In the data rows, the value 500 means zero.
Here are some points, one per row:
[594. 454. 401. 313. 525. 652. 337. 642. 640. 435. 505. 464. 679. 608. 565. 630. 473. 537. 439. 507. 433. 538. 464. 418. 516. 337. 350. 481. 389. 725. 441. 519.]
[591. 411. 501. 496. 452. 540. 592. 503. 382. 632. 280. 509. 553. 422. 655. 639. 323. 497. 501. 526. 233. 551. 651. 321. 406. 451. 308. 374. 554. 444. 434. 524.]
[432. 672. 468. 710. 532. 505. 407. 500. 452. 574. 483. 467. 436. 649. 505. 372. 590. 385. 556. 521. 368. 465. 630. 554. 535. 544. 575. 334. 352. 271. 723. 555.]
[538. 473. 449. 313. 454. 424. 613. 607. 567. 520. 302. 385. 671. 529. 449. 636. 429. 480. 532. 561. 405. 495. 360. 660. 396. 583. 411. 355. 463. 746. 468. 380.]
[466. 442. 548. 668. 294. 465. 606. 618. 509. 456. 445. 511. 607. 259. 417. 673. 553. 514. 476. 518. 478. 420. 345. 481. 628. 406. 421. 519. 626. 717. 414. 610.]
[412. 374. 482. 410. 582. 492. 651. 538. 423. 625. 400. 617. 546. 555. 799. 603. 447. 859. 522. 488. 372. 598. 505. 502. 475. 404. 451. 314. 642. 410. 613. 535.]
[513. 434. 174. 464. 485. 466. 508. 412. 610. 832. 613. 601. 644. 457. 526. 382. 264. 613. 760. 442. 999. 682. 229. 638. 999. 600. 551. 169. 280. 473. 730. 587.]
[571. 714. 575. 393. 521. 467. 386. 367. 608. 544. 704. 507. 236. 404. 359. 488. 549. 457. 608. 434. 459. 336. 616. 497. 374. 673. 537. 406. 497. 395. 394. 555.]
[505. 456. 738. 547. 651. 615. 599. 407. 408. 315. 730. 688. 533. 536. 394. 384. 526. 483. 559. 513. 606. 513. 598. 463. 389. 723. 586. 410. 491. 432. 596. 497.]
[418. 385. 481. 379. 604. 458. 570. 565. 673. 538. 469. 458. 578. 457. 510. 572. 470. 547. 372. 574. 369. 404. 548. 479. 624. 409. 336. 539. 619. 685. 599. 519.]
[457. 466. 301. 631. 553. 482. 362. 572. 485. 338. 484. 774. 349. 555. 469. 608. 553. 348. 592. 503. 652. 543. 657. 576. 347. 604. 540. 493. 443. 329. 502. 432.]
[260. 491. 589. 524. 561. 382. 438. 538. 484. 125. 491. 364. 422. 495. 589. 536. 501. 472. 325. 477. 157. 435. 459. 434.  86. 418. 484. 582. 459. 452. 232. 796.]
[598. 717. 510. 749. 634. 414. 475. 459. 550. 391. 531. 526. 418. 783. 505. 397. 471. 618. 440. 570. 619. 575. 468. 588. 538. 739. 509. 431. 530. 440. 555. 443.]
[448. 416. 476. 318. 552. 497. 675. 344. 575. 446. 295. 466. 593. 294. 641. 365. 586. 533. 544. 557. 434. 440. 467. 444. 547. 513. 399. 596. 403. 699. 475. 526.]
[665. 259. 344. 434. 349. 554. 675. 511. 488. 524. 532. 419. 603. 481. 451. 541. 457. 813. 422. 364. 280. 560. 447. 436. 512. 501. 460. 537. 479. 473. 473. 477.]
[458. 528. 783. 561. 540. 448. 181. 563. 608. 466. 667. 513. 616. 508. 284. 363. 493. 180. 541. 471. 415. 439. 347. 575. 325. 531. 617. 705. 507. 430. 456. 481.]
[460. 491. 455. 656. 687. 414. 309. 502. 411. 462. 656. 592. 524. 621. 468. 481. 530. 435. 517. 279. 510. 316. 655. 472. 574. 554. 441. 526. 646. 339. 538. 472.]
[532. 492. 568. 591. 522. 483. 397. 387. 369. 398. 430. 548. 434. 676. 299. 556. 567. 583. 560. 617. 526. 291. 534. 576. 548. 575. 577. 568. 435. 216. 427. 491.]
[421. 478. 682. 666. 466. 442. 427. 480. 422. 416. 462. 394. 387. 662. 472. 390. 450. 430. 622. 240. 576. 473. 578. 447. 425. 486. 735. 503. 515. 488. 566. 428.]
[544. 440. 419. 598. 545. 525. 561. 546. 570. 614. 356. 523. 593. 341. 492. 397. 512. 545. 491. 662. 374. 463. 284. 375. 462. 464. 415. 545. 456. 767. 498. 454.]
[617. 484. 542. 265. 372. 410. 582. 402. 665. 484. 331. 462. 692. 443. 507. 493. 422. 395. 426. 616. 609. 489. 524. 456. 440. 216. 408. 487. 671. 557. 441. 506.]
[479. 539. 564. 517. 553. 484. 408. 365. 397. 607. 637. 557. 310. 578. 538. 514. 601. 473. 450. 540. 606. 486. 463. 666. 320. 602. 512. 537. 544. 314. 528. 452.]
[590. 304. 459. 351. 413. 529. 724. 698. 505. 529. 466. 523. 508. 490. 591. 601. 538. 348. 283. 577. 476. 355. 303. 275. 520. 453. 560. 505. 515. 580. 655. 550.]
[550. 557. 592. 632. 391. 513. 377. 430. 387. 522. 562. 591. 472. 642. 563. 427. 412. 550. 474. 442. 628. 340. 608. 575. 414. 576. 622. 584. 320. 386. 483. 562.]
[279. 450. 348. 486. 440. 582. 424. 418. 654.  38. 675. 484. 385. 416. 445. 260. 397. 377. 262. 505. 531. 359. 331. 900. 456. 318. 520. 370. 438. 458. 586. 487.]
[916. 327. 655. 667. 370. 410. 756. 755. 355. 793. 328. 478. 584. 568. 906. 767. 999. 910. 655. 378. 349. 767. 999. 365. 306. 673. 366. 354. 590. 378. 438. 471.]
[359. 574. 433. 272. 373. 444. 553. 701. 412. 455. 544. 381. 774. 296. 481. 558. 492. 525. 441. 632. 495. 461. 467. 394. 498. 442. 491. 556. 483. 562. 494. 381.]
[334. 574. 559. 676. 456. 463. 313. 279. 477. 530. 582. 466. 324. 527. 448. 498. 469. 615. 466. 606. 580. 475. 656. 340. 415. 587. 582. 468. 443. 418. 541. 404.]
[489. 605. 552. 660. 466. 342. 421. 353. 384. 408. 654. 558. 425. 494. 495. 531. 445. 443. 472. 520. 487. 591. 503. 517. 477. 724. 584. 440. 540. 324. 412. 497.]
[740. 257. 624. 285. 437. 580. 407. 583. 403. 999. 506. 192. 380. 472.  24. 496. 572.   0. 546. 546. 850. 999. 849. 444. 999. 916. 358. 999. 371. 721. 353. 413.]
[369. 654. 442. 755. 453. 607. 663. 247. 546. 468. 720. 459. 556. 761. 627. 546. 516. 352. 683. 423. 541. 466. 555. 531. 432. 580. 479. 616. 529. 422. 445. 432.]
[464. 586. 475. 544. 761. 379. 664. 440. 530. 501. 484. 545. 438. 689. 365. 471. 534. 459. 534. 396. 600. 490. 604. 504. 420. 447. 777. 532. 426. 286. 395. 511.]
[525. 553. 433. 365. 452. 634. 519. 582. 526. 458. 405. 402. 525. 439. 556. 617. 539. 536. 507. 724. 394. 611. 347. 462. 589. 423. 685. 530. 685. 684. 477. 634.]
[345. 685. 571. 508. 421. 499. 502. 429. 382. 605. 572. 695. 362. 753. 370. 461. 463. 509. 511. 345. 539. 556. 566. 574. 323. 566. 582. 507. 484. 557. 547. 573.]
[631. 680. 562. 664. 699. 456. 416. 275. 237. 479. 628. 454. 413. 578. 475. 518. 674. 430. 415. 353. 532. 479. 498. 554. 500. 404. 592. 385. 419. 537. 527. 475.]
[525. 601. 578. 315. 460. 530. 626. 770. 414. 448. 398. 353. 408. 373. 595. 418. 408. 552. 551. 577. 539. 478. 391. 537. 547. 336. 220. 546. 575. 541. 466. 504.]
[449. 338. 470. 576. 566. 405. 293. 364. 410. 507. 599. 507. 356. 696. 531. 402. 535. 470. 772. 548. 542. 401. 580. 519. 386. 522. 609. 479. 553. 501. 491. 517.]
[533. 578. 323. 267. 380. 512. 570. 622. 542. 470. 417. 546. 529. 335. 586. 359. 527. 501. 395. 477. 316. 519. 434. 366. 591. 494. 532. 556. 559. 608. 439. 378.]
[371. 573. 509. 497. 422. 495. 508. 422. 613. 626. 494. 886. 495. 555. 840. 522. 437. 808. 482. 442. 668. 552. 248. 673. 997. 297. 576. 167. 448. 334. 555. 350.]
[550. 447. 493. 517. 652. 716. 571. 681. 541. 569. 452. 413. 599. 205. 627. 537. 299. 543. 362. 604. 485. 451. 528. 576. 471. 457. 577. 533. 515. 683. 436. 498.]
[456. 497. 466. 341. 497. 659. 419. 468. 636. 485. 102. 408. 610. 246. 497. 584. 528. 564. 464. 330. 516. 508. 351. 493. 472. 555. 421. 566. 612. 517. 553. 540.]
[498. 513. 386. 387. 439. 448. 549. 532. 509. 537. 476. 487. 756. 270. 414. 459. 519. 578. 493. 554. 400. 612. 553. 545. 472. 247. 464. 580. 513. 615. 597. 576.]
[503. 388. 462. 542. 429. 707. 568. 673. 583. 532. 445. 437. 472. 451. 376. 378. 528. 523. 402. 562. 479. 561. 356. 339. 512. 230. 301. 401. 566. 574. 401. 510.]
[546. 642. 554. 491. 593. 471. 397. 452. 655. 264. 687. 391. 205. 432. 293. 570. 395. 307. 576. 477. 357. 428. 381. 457. 322. 418. 481. 852. 417. 511. 603. 499.]
There is one direction along which these points spread out most. Take the direction at right angles to it along which they spread out most. Then take the direction at right angles to both along which they spread out most. Go by this last direction. How many in every 100 of the points above lie lower along it than each point below? Round to a whole number. More than half of the points above lie lower than the first one.
[590. 304. 459. 351. 413. 529. 724. 698. 505. 529. 466. 523. 508. 490. 591. 601. 538. 348. 283. 577. 476. 355. 303. 275. 520. 453. 560. 505. 515. 580. 655. 550.] 52
[345. 685. 571. 508. 421. 499. 502. 429. 382. 605. 572. 695. 362. 753. 370. 461. 463. 509. 511. 345. 539. 556. 566. 574. 323. 566. 582. 507. 484. 557. 547. 573.] 34
[449. 338. 470. 576. 566. 405. 293. 364. 410. 507. 599. 507. 356. 696. 531. 402. 535. 470. 772. 548. 542. 401. 580. 519. 386. 522. 609. 479. 553. 501. 491. 517.] 41
[598. 717. 510. 749. 634. 414. 475. 459. 550. 391. 531. 526. 418. 783. 505. 397. 471. 618. 440. 570. 619. 575. 468. 588. 538. 739. 509. 431. 530. 440. 555. 443.] 11
[505. 456. 738. 547. 651. 615. 599. 407. 408. 315. 730. 688. 533. 536. 394. 384. 526. 483. 559. 513. 606. 513. 598. 463. 389. 723. 586. 410. 491. 432. 596. 497.] 43
[466. 442. 548. 668. 294. 465. 606. 618. 509. 456. 445. 511. 607. 259. 417. 673. 553. 514. 476. 518. 478. 420. 345. 481. 628. 406. 421. 519. 626. 717. 414. 610.] 66
[525. 601. 578. 315. 460. 530. 626. 770. 414. 448. 398. 353. 408. 373. 595. 418. 408. 552. 551. 577. 539. 478. 391. 537. 547. 336. 220. 546. 575. 541. 466. 504.] 73
[369. 654. 442. 755. 453. 607. 663. 247. 546. 468. 720. 459. 556. 761. 627. 546. 516. 352. 683. 423. 541. 466. 555. 531. 432. 580. 479. 616. 529. 422. 445. 432.] 20
[740. 257. 624. 285. 437. 580. 407. 583. 403. 999. 506. 192. 380. 472.  24. 496. 572.   0. 546. 546. 850. 999. 849. 444. 999. 916. 358. 999. 371. 721. 353. 413.] 98
[544. 440. 419. 598. 545. 525. 561. 546. 570. 614. 356. 523. 593. 341. 492. 397. 512. 545. 491. 662. 374. 463. 284. 375. 462. 464. 415. 545. 456. 767. 498. 454.] 70
[448. 416. 476. 318. 552. 497. 675. 344. 575. 446. 295. 466. 593. 294. 641. 365. 586. 533. 544. 557. 434. 440. 467. 444. 547. 513. 399. 596. 403. 699. 475. 526.] 55
